Each row is where one point has got to under a steady rotation. How many ticks took it there?
The counts run from 0 to 205.
[ 96 124 156 124 113 120 118 141  95 168 157 116 174 146 121 139  89 169
 146 135 155  95  77  86  97 161 129 119 134 114 112 144 129 123 105 140
 147 122 123  68 124 150 148 109 128  91  67  94 128  90 176  87 112 116
 123 136  99 126  74 152 144 137 150 151 152  97 166 152 125 154 100 158
  97 111 138 157 132 115 118 122] : 78
[ 97 151 155  88 162 100 140 108 125 164 118  89 178 125 106 109  91 144
 139 129 149  76 107 111  96 141 139 108 115 129 133 121 149 140 115 139
 136  93 126  61 161 122 165 110 120  63  67  99 151 104 162  87 100  88
 112 145 108 103 102 151 153 100 144 132 169 115 130 152 124 131  97 162
 104 121 104 158 118 115 139 133] : 131
[ 96 167 147  98 130 106 116 124 103 157 124  68 168 148  94 147  89 155
 179 106 161  55  76  82 114 127 160 109 112 149 135 124 159 115 126 135
 158  99 167  97 116 124 141 106  97  79  87 116 142 137 163 115 122 109
 136 137  78 114 108 142 157 126 165 124 136 114 130 133 148 131 111 165
 110 107 150 137 100 114 117 134] : 56
[114 135 138 115 132 159 148  87 102 144 126  97 171 114 118 122 113 166
 177 129 139 103 109 143 127 137 127 100 158 131  95 135 146 124 135 181
 144  99 171  91  98 127 139  76  93  92  70  85 146 114 173  60 128  99
 149 101 117 115 111 167 144 128 170 120 130 159 149 162 135 157 106 141
 124 136 124 131 125  97 100 115] : 16
[ 86 103 188 125 118 116 145  85 121 164 135 121 160 143 124 136 105 147
 144 134 178  85 108 132 101 161 126 113 137 128 121 145 103 102 109 167
 131 106 137  76 106 157 129 111 141 102  75  90 129 104 157  89 133 106
 108 165  97 124  59 134 143 122 144 148 105 109 165 179 114 168  90 157
  87 118 124 138 136 123 140 160] : 175
[ 84 122 149 106 112 142 147 109 147 156 130  75 174 130 116 117  97 131
 161 132 165  81  84 127 107 170 134 124 132 135 124 136 145 161 147 147
 143  95 156  70 129 141 149 126 121  76  67 115 136  82 123  95 122  81
 121 116  99 134  97 161 147 110 147 134 166 102 137 170 145 167 109 148
 125 112 130 161 124 112 114 109] : 36
[111 122 154  90 151 154 137 125 125 144 159 100 155 134 101 101  99 149
 170 122 137  87 149 126 111 168 125  82 135 150 136 107 133  99 144 160
 146 112 145  64 108 115 122 106 103  78  84 103 146 106 175 104 156  88
 151 102  96  87  97 153 155 134 143 121 138 124 158 160 125 139 105 180
  88 119 122 121 125  96 149 136] : 70
[106 131 124 117 117 139 114 105  93 141 135  86 161 124 113 133 111 166
 165 147 170 106  72 102 119 149 152 122 145 139 109 121 126 122 120 151
 158 110 160  87  96 130 158  76 101 107  71  99 131  85 169  56 122 106
 133 117 112 117 101 153 131 139 174 130 157 133 159 145 143 149 107 156
 133 111 140 169 130 117  83 129] : 110
[109 119 163 121 118 153 136  85 106 183 142 112 162 161 114 133 117 135
 157 135 177  91  98 112  90 130 154  95 111 154 122 138 130 109 120 154
 156 111 145  80  91 121 141  87 124 109  81  91 133 122 158  97 137  99
 118 160 115 103  77 147 143 108 162 130 102 114 159 167 104 169  80 159
  79 105 131 126 112 130 117 148] : 50
[ 90 154 151 101 150 109 156  86 122 124 104  88 151 140 122 133 132 167
 177 123 177  95 114 164 118 128 116 110 139 165 122  98 169 125 130 159
 133  95 170  60 140 139 161 125 122  90  74 109 140  97 159 100 146 114
 127 119  83 106 109 156 125 121 189 108 135 145 157 178 132 137 120 131
 121 126 130 149 105 109 123 127] : 90
[ 72 140 166  97 136 129 145  78 122 130 111  70 164 119 117 125  95 151
 157 103 136  66  96 146 117 150 132 114 116 123 118 131 143 144 138 162
 151  90 154  91 150 133 141 112 132  66  59  93 144 111 152  85 106 114
 117 130 107 138  91 142 134 106 139 122 155 101 117 177 141 153 125 174
 124 121 115 143 119  92 126 116] : 34
[ 90 148 151 106 103 128 137  99 100 178 122  82 154 161 114 156 113 157
 183 122 183  62  76 101 115 149 161 111 108 146 128 137 140 116 140 135
 168  97 168 100  98 147 137  92 108  93  83 123 153 126 136 107 106 124
 133 154 105 123 107 139 166 129 164 128 108 110 124 151 127 157  81 152
 122 104 118 146 100 119 110 151] : 54
[ 93 149 148  84 120 132 135  82  97 181 102  86 152 149 118 142 115 164
 171 114 162  65 101 115 118 130 149  89 105 150 129 133 135 110 137 153
 164 100 154 101 111 135 138  85 106  95  80 105 167 143 148 104 106 126
 127 166 109 116  99 136 166 123 161 123 107 111 118 156 118 143  82 158
 111 109 107 130 106 122 129 158] : 53
[102 141 169 104 146 103 145 125 136 120 155 126 154 137 118 117  89 152
 161 115 151  89 128 137  98 154 121 109 146 140 124 111 121  94 112 163
 125 110 158  49 123 124 114 123 107  81  87 111 137  89 196 114 164 108
 136 116  71 107 104 145 143 142 154 148 125 138 178 167 137 139 124 183
  87 133 148 134 121  95 156 139] : 121
[ 94 141 140 105 158 122 121 100 103 124 112  77 172 107  98 116  96 169
 168 136 153 101 111 107 139 146 141 122 128 149 128 119 117 106 121 155
 156 108 160  95 128 111 157 100 102 104  66  75 132 115 173  63 123  92
 146 123 103  84  81 143 145 129 161 122 163 137 162 140 138 134 111 168
 128 113 141 147 146  99  92 149] : 112
[115 128 149  76 154 142 139 119 128 146 141 108 137 141 116 100 103 174
 170 116 131  95 150 142 121 161 116  79 131 146 132 102 137  92 143 170
 149 108 144  58 114 131 126 100  97  78  78 102 167 119 177  92 139 103
 145 109 106  93  98 157 158 146 151 125 127 122 148 171 114 138  92 173
 105 126 103 130 114  92 154 142] : 71
[ 87 153 151 126 120 112 123  92 128 175 132  87 166 130 107 132  87 107
 164 133 181  54  60  92  97 154 167 123 107 134 130 154 148 135 117 146
 145 104 150  84 128 127 127 113 118  94  76 121 146 110 154 117 122  97
 134 146 108 124  89 147 174  94 140 131 131 131 144 131 130 136  88 158
 101 116 130 142 110 127 126 119] : 4
[ 95 128 162 119 103  86 138 134 113 167 148 112 156 154 130 145  81 169
 157 118 158  74  90 120  99 162 118 116 148 118 125 139 114 107 107 151
 126 101 141  77  95 168 111 101 115  90  92 111 150 108 185 100 133 118
 129 131  83 136 102 144 161 152 161 161 114 115 148 168 149 152 106 148
 111 131 127 151 105 107 145 140] : 26
[120 137 178 116 146 138 162 121 148 153 129  96 174 141 128 111  92 142
 168 128 177 119  91 135 133 177 106 128 122 145 127 113 169 127 142 125
 131 105 144  42 122 147 143 136 103 103  80 110 122  82 129 114 144  79
 145 143 108  99  65 149 155 108 169 127 138 129 162 165 123 134  84 127
 109 112 136 118 109 100 126 137] : 41
[115 157 166 138 141 147 142  85 126 146 127  83 191 123 110 124  78 107
 180 131 162  87  85 112 122 150 128 132 126 131 114 141 176 155 128 141
 146 121 160  81 129 125 140 107 109 101  79  96 106 105 152 113 146  88
 165 117 119  99  71 155 148 103 163 119 135 129 170 145 129 153  93 132
 116 114 147 117 118 107  98 101] : 190
[104 134 149 116 135 147 156  75 118 137 134  85 145 118 128 126  93 131
 189 124 123  79 139 147 111 158 115  90 160 129 115 138 137 133 135 178
 142 104 168  81 110 148 116  94 105  78  77  95 154 112 168  85 154 107
 164  84 116 107 102 171 152 144 129 123 125 123 155 161 136 163 108 163
 132 127 112 144 113  97 120 113] : 67
[108 133 165 136 115 120 149 136 118 163 138 123 178 143 147 143  97 184
 178 128 152 110  90 125 132 158  98 111 163 127 101 139 153 114 122 155
 121 104 149  71 109 170 127 116 114  91  66  91 126  98 175  87 125 109
 137 128 103 130  95 158 162 145 162 153 124 138 173 162 132 158 106 120
 103 134 136 122 128  88 131 121] : 170
[101 160 140 104 130 126 123 135  79 165 139 106 156 145 105 144 105 185
 174 104 140  78  98 104 117 123 131  81 129 137 115 128 155 103 123 164
 162 109 158  92 102 130 122  80 103  88  74  98 154 145 195  91 114 137
 140 134 100 124 123 151 154 147 164 124 111 125 132 154 126 142 103 165
  96 127 134 123 103 101 127 133] : 201
[114 132 164 122 121 136 149  71  98 190 133 114 159 151 129 137 127 146
 164 140 167 100 113 120  93 129 135  86 130 143 112 137 140 109 110 166
 141 111 144  82 104 132 138  73 131 109  79  87 147 122 167  85 133 101
 116 149 120 111  85 157 134 116 169 128  95 122 152 178 104 169  77 144
  88 115 122 134 109 133 123 144] : 49
[106 137 153  93 167 120 160  94 149 164 111  83 171 129 126 114 106 158
 170 133 156  97 123 151 126 151 101  99 138 145 138 108 169 147 130 152
 125  86 149  54 133 150 152 125 114  78  70 110 143  99 140  92 124  74
 136 123 104 103  91 156 144 119 162 117 156 118 142 175 135 128 101 118
 121 118 100 138 105  95 135 131] : 39
[109 160 163 143 127 146 149  74 119 148 126  79 180 123 121 138  96 118
 182 124 171  91  68 133 134 162 113 124 123 124 111 142 175 146 127 143
 155 112 167  75 122 148 140 108 117 110  65 106 121 100 140 102 136  95
 155 127 127 118  68 157 145 107 164 117 127 133 155 156 133 152  80 122
 134 114 143 129 100 105  98 107] : 189
[ 86 128 169 103 133 102 130  85 108 135 128  98 141 123 117 129  94 162
 139 103 160  82  92 160 110 155 120 107 129 107 126 119 115 102  99 168
 149 102 152  79 114 144 144  89 135  94  72  90 145 107 171  78 120 127
 102 147  94 147  76 127 130 144 154 137 126 106 126 198 143 145 106 170
 112 128 118 155 115 118 140 152] : 30
[105 158 165 104 139 126 129 155  97 139 148 108 169 143 114 120  88 191
 162 100 126  92  97 109 124 159 114 101 118 115 113 119 159  99 127 151
 160 123 128  71 145 132 128 113 113  80  69 101 140 114 187 100 107 133
 142 144 102 121  87 142 166 136 142 133 135 100 148 158 121 136  98 173
  79 117 139 113 123  84 158 121] : 75
[ 92 154 165  96 132 119 158 105 125 124 134  84 165 155 118 138 104 151
 186 124 164  86 105 119 106 137 152 138 127 162 119 107 156 143 139 128
 132  91 164  64 136 122 149 129 118  74  89 113 123  86 143 122 150  97
 130 112  72  97 110 156 131 118 181 124 151 121 162 168 141 166 134 162
 114 103 160 140 114 114 115 128] : 88
[114 113 135  97 134 160 138 105 139 147 144  78 170 116  95  98  80 138
 154 125 144  98 109 123 106 172 149 124 139 129 125 124 127 133 156 147
 146  97 151  76  88 112 138  91  92  82  87 100 131  95 151  78 136  66
 132 105 106 103  94 160 139 120 152 131 168 123 151 159 157 153 113 183
 126 116 138 154 130 109 105 134] : 162
[ 77 145 167  96 126 115 137 115 134 163 140  82 162 154 104 130  95 140
 153 106 171  64  79 104  91 140 164 115 106 144 132 125 150 136 133 133
 138  86 160  68 131 116 147 125 123  64  85 122 138 103 149 125 131  98
 107 142  79 129 111 143 139 106 164 129 141 106 128 167 150 149 124 172
  93 109 135 139 105 122 135 133] : 181
[102 139 133 113 116 122 113 125  82 167 143 104 150 144 110 151 116 183
 172 122 163  79  77  97 113 132 130  82 138 133 111 131 144 105 115 165
 152 114 159  97  96 156 135  75 103  95  69  96 158 127 193  76 116 131
 130 131 107 136 117 146 149 163 167 134 115 123 138 156 134 137  99 148
 104 119 135 147 102 113 114 129] : 202
[ 93 147 166 110 135 125 151 112 130 113 110  85 170 128 121 136  73 157
 190 123 139  81 119 109 142 179 131 137 145 145 129 140 106 101 134 132
 142 111 164  93 117 137 114 130  88  92  74 100 124 105 164 107 145 104
 168 118  90  81  83 155 172 128 143 134 147 139 165 128 142 152 106 178
 124 115 147 129 143  88 119 138] : 116
[108 150 146 119 144  91 102 122 125 149 161  95 150 127  90 127  74 129
 153 121 186  71  70 100 105 156 142 108 119 131 143 121 130  89  99 149
 148 114 159  65  95 115 119 102 106 102  91 123 141 105 187 109 145  96
 143 141  88 109  82 131 156 129 158 142 125 138 152 139 144 111  94 163
  96 132 142 132  95 120 131 149] : 153
[ 89 148 149  90 152  98 141  93 133 162 119  70 149 137 113 135 114 157
 153 115 178  74  81 143 113 128 134  99 116 143 137 106 167 134 116 151
 136  82 161  63 136 134 165 107 125  79  77 121 153 104 150 100 115 106
 107 131  95 136 111 143 130 125 176 118 138 120 115 174 146 126 106 128
 121 126 116 155  85 116 129 140] : 183
[ 91 127 134 122 103 125 101 128  91 175 158 105 152 141 107 140 103 170
 164 137 179  84  75  88 110 143 140  99 128 134 130 135 131 106 113 165
 159 123 155  82  84 142 139  83 109 105  70 104 144 112 184  75 119 125
 122 125 101 133  89 142 150 158 170 138 128 120 157 154 128 145 104 149
 100 115 140 149 119 113 107 134] : 203
[ 82 121 194 111 123 128 139  93 132 159 137 107 166 145 114 129  98 138
 146 127 167  77 104 120  94 159 144 122 118 130 128 144 109 105 118 149
 144 113 137  79 123 137 129 120 132 106  82  92 122 117 156 111 138 103
 114 175  94 123  60 133 146 113 138 150 112 105 163 174 116 167 101 182
  77 110 138 120 132 128 141 155] : 176
